In the rows, zero is written as 128.
A single turn carries every row of the set below to another of its rows. Some are shown first; where does it send the rows asked next?
z444: [103 133 123 112 163 134 109 128 127 119 125 150 108 150 131 153 126  95]
z745: [150 109 111 148 108 141 127 111 132 131 127 109  93 128 148 148 151  97]
z610: [120 124 150 117 131  98 150 114 156 130 132 122 154 138 160 118  97 107]
z670: [168  94 127 129 117 114 132 112 125 133 136 129 138 105 152  94 119 142]
z907: [107 128 127 134 118 135 125 149 138  97 147  89 159 101 120 117 138 129]
z547: [152 114 105 143  94 133 124 113 121 123 127 113  91 125 137 151 156 119]
z165: [127 133 164 119 110 120 126  96 151 130 111 126 141 154 163 115 129 135]
z935: [146 122 115 135 136 133  93 163 128 127 135 154 107 114 145 132 113  97]
z815: [127 133 159 125 104 118 132 125 164 109 114 121 155 164 146 125 122 119]
z569: [120 115  89 147 111 131 130 140 159  98 137 100 128 101 103 128 121 119]
z577: [104 137 120 105 152 126 103 115 110 122 123 157  99 143 128 150 133 122]
z622: [168  97 118 129 100 107 135 142 130 107 140 126 149 112 128 105 116 141]
z450: [107 122 139 137 143 147 124 120 140 127 143  88 150  96 149 105 137 118]
z735: [122 132 144 105 112  86 141  95 128 134 130 133 141 126 155 115 108 151]
z426: [147 127 109 131 122 126  89 165 117 120 135 158 105 111 136 134 118 117]
z401: [ 94 141 117 107 158 122 127 102 129 113 122 143 128 132 118 163 107 132]
z465: [151 112 106 148  96 136 129 130 133 114 129 108 100 132 132 156 150 100]
z210: [128 139 153 115  87 108 124 114 144 109 113 129 145 156 140 124 131 152]
z218: [146 124 114 130 134 130  88 148 115 135 134 159  99 107 150 128 118 115]
z312: [ 94 141 116 109 158 122 128 109 133 108 122 142 131 135 115 166 105 127]
z721: [108 131 130 126 118 133 116 115 117 119 142  98 142  89 135 107 147 159]
z890: [ 94 140 119 110 164 125 129 104 133 114 121 141 130 135 121 163 105 124]
z693: [104 138 115 108 143 124 107 139 119 104 127 154 110 150 113 159 130 113]
z730: [122 119  91 136 111 128 119  99 131 123 131 112 107  86 120 115 132 156]
z855: [167  89 128 138 124 119 140 135 146 122 139 120 151 116 147 101 110 110]
z302: [120 108 104 150 143 145 128 103 160 134 132 100 117  94 139 113 120 106]
z109: [121 133 137 110  99  82 148 134 144 105 135 127 158 138 132 129 101 134]

z935 -> z426
z109 -> z735
Now these:
z444 -> z693
z302 -> z569
z547 -> z745
z450 -> z907
z670 -> z855
z165 -> z815
z312 -> z401

A single turn carries every row of the set below to another of its rows. Some are shown first; where does it send the rows asked next?
z200: [127 164 119 158 136 126 125 114 125 125 151 153 163 129 113 127 156 152
 140 173  96 157  88 175]
z108: [126 125 160 122 111 112 139 103 114 101 154 120 150 130 137 146 140 148
 150 161 153 140  98 116]
z104: [102 141 154 107 129 170 122 100 136 136 124 145  93 139 111 108 124 144
 123 149 112 130 119 138]
z942: [107 147 152 112 115 161 122  97 137 148 131 157  84 155 112 116 127 135
 139 148 114 133 107 142]
z496: [118 157 111 158 131 134 126 111 122 118 152 146 165 146 109 123 142 145
 119 170  84 121  91 178]
z384: [ 96 131 135 140 105 144 115  96 154 153 113 136 111 143 120 170  76 166
 129 168 125 114  69 149]
z36: [114 130 142 165 140 143 120 114  95 124 128 149 159 168 137 126 136 160
 101 146 140 111  93 159]
z131: [109 104 146 149 145 116 128 109 168 133 134 143 138  99 153 149 146 116
 105 180 136 128  77 127]
z654: [114 117 134 113 124 162 158 119 119 114 111 129 137 125 130 116 122 150
  89 191 135 133  72 116]
z61: [106 119 122 126 118 163 158 127 111 129 116 148 120 149 117 121 107 142
 105 169 126  93  61 133]
z111: [102 100 140 151 144 124 129 112 163 132 136 143 136 112 148 146 134 113
  96 173 128  99  78 132]
z220: [112 155 146 114 104 148 123  84 151 145 122 153  87 153 112 122 129 126
 144 157 113 156 102 140]
z575: [110 140 125 138 128 106 144 112 128  99 118 135 136 113 105 148 111 144
 179 125 129 117  91 143]
z864: [111 114 140 157 145 108 129 113 172 142 129 155 129  96 147 155 146 114
 129 172 137 137  69 136]
z526: [100 138 136 141 114 138 115  99 161 154 103 139 110 120 119 172  83 173
 145 168 130 143  69 149]
z383: [128 158 126 152 132 130 124 109 123 119 157 142 171 133 121 123 159 152
 121 185  98 157  93 167]
z71: [112 137 111 138 111 143 159 128 122 145 108 169 105 148 110 135 108 134
 146 159 127 116  44 145]
z499: [115 135 141 158 156 140 122 110 110 106 106 134 172 132 137 122 141 168
  96 155 139 146 103 151]
z290: [122 136 149 131 129 108 140 117 119 107 137 135 140 107 122 148 134 155
 180 139 150 145  95 130]
z244: [120 153 125 166 142 117 124  95 134 106  87 139 169 127 131 134 138 154
 118 157 134 176  91 157]
z596: [110 155 144 108 111 149 124  80 159 130 109 140  97 136 112 117 127 130
 130 164 109 167 110 135]
z718: [105 131 152 132 122 145 113 101 156 150 110 131 119 108 131 168  95 184
 134 179 140 159  78 137]
z811: [118 147 126 176 117 121 122 102 110 135 122 162 148 186 130 141 131 139
 126 142 134 120  74 169]
z294: [104 120 160 126 117 155 112  99 146 147 124 123 125 123 138 162  97 184
 111 186 141 141  83 131]
z865: [122 161 116 177 119 105 124  90 133 123  96 156 154 160 126 146 133 136
 136 150 130 160  73 167]
z582: [ 98 119 150 131 107 155 113  96 144 149 126 126 120 144 132 164  84 173
 108 180 132 113  78 138]
z554: [117 124 143 123  98 111 142  91 120  91 146 112 153 150 129 145 121 131
 129 159 135 108  97 121]
z993: [ 99 106 131 159 144 119 129 116 163 140 133 155 126 117 138 151 128 109
 114 159 124  90  70 143]
z103: [125 133 132 118 121 142 158 115 135 121  99 139 132 109 130 127 132 148
 121 195 142 179  62 118]
z447: [123 146 117 134 112 130 159 119 137 140  97 163 113 123 117 139 124 138
 156 175 137 169  45 136]
z505: [120 164 110 162 136 128 126 116 125 125 148 155 159 137 107 127 145 147
 138 165  87 136  86 182]
z724: [104 114 131 163 145 109 129 117 170 147 128 163 121 107 138 157 135 110
 135 158 129 113  65 145]
z367: [104 146 149 104 127 163 124  89 150 124 110 135 101 127 112 109 125 141
 118 159 108 151 120 133]
z351: [106 133 122 134 108 107 145  96 130  89 124 120 144 140 109 146 103 129
 147 137 120  94  92 137]
z182: [122 153 121 151 130 135 126 107 121 113 158 138 173 143 118 120 150 148
 108 183  90 134  95 168]

z596 -> z367
z526 -> z718
z36 -> z811
Now these:
z108 -> z554
z447 -> z103
z724 -> z864
z505 -> z200

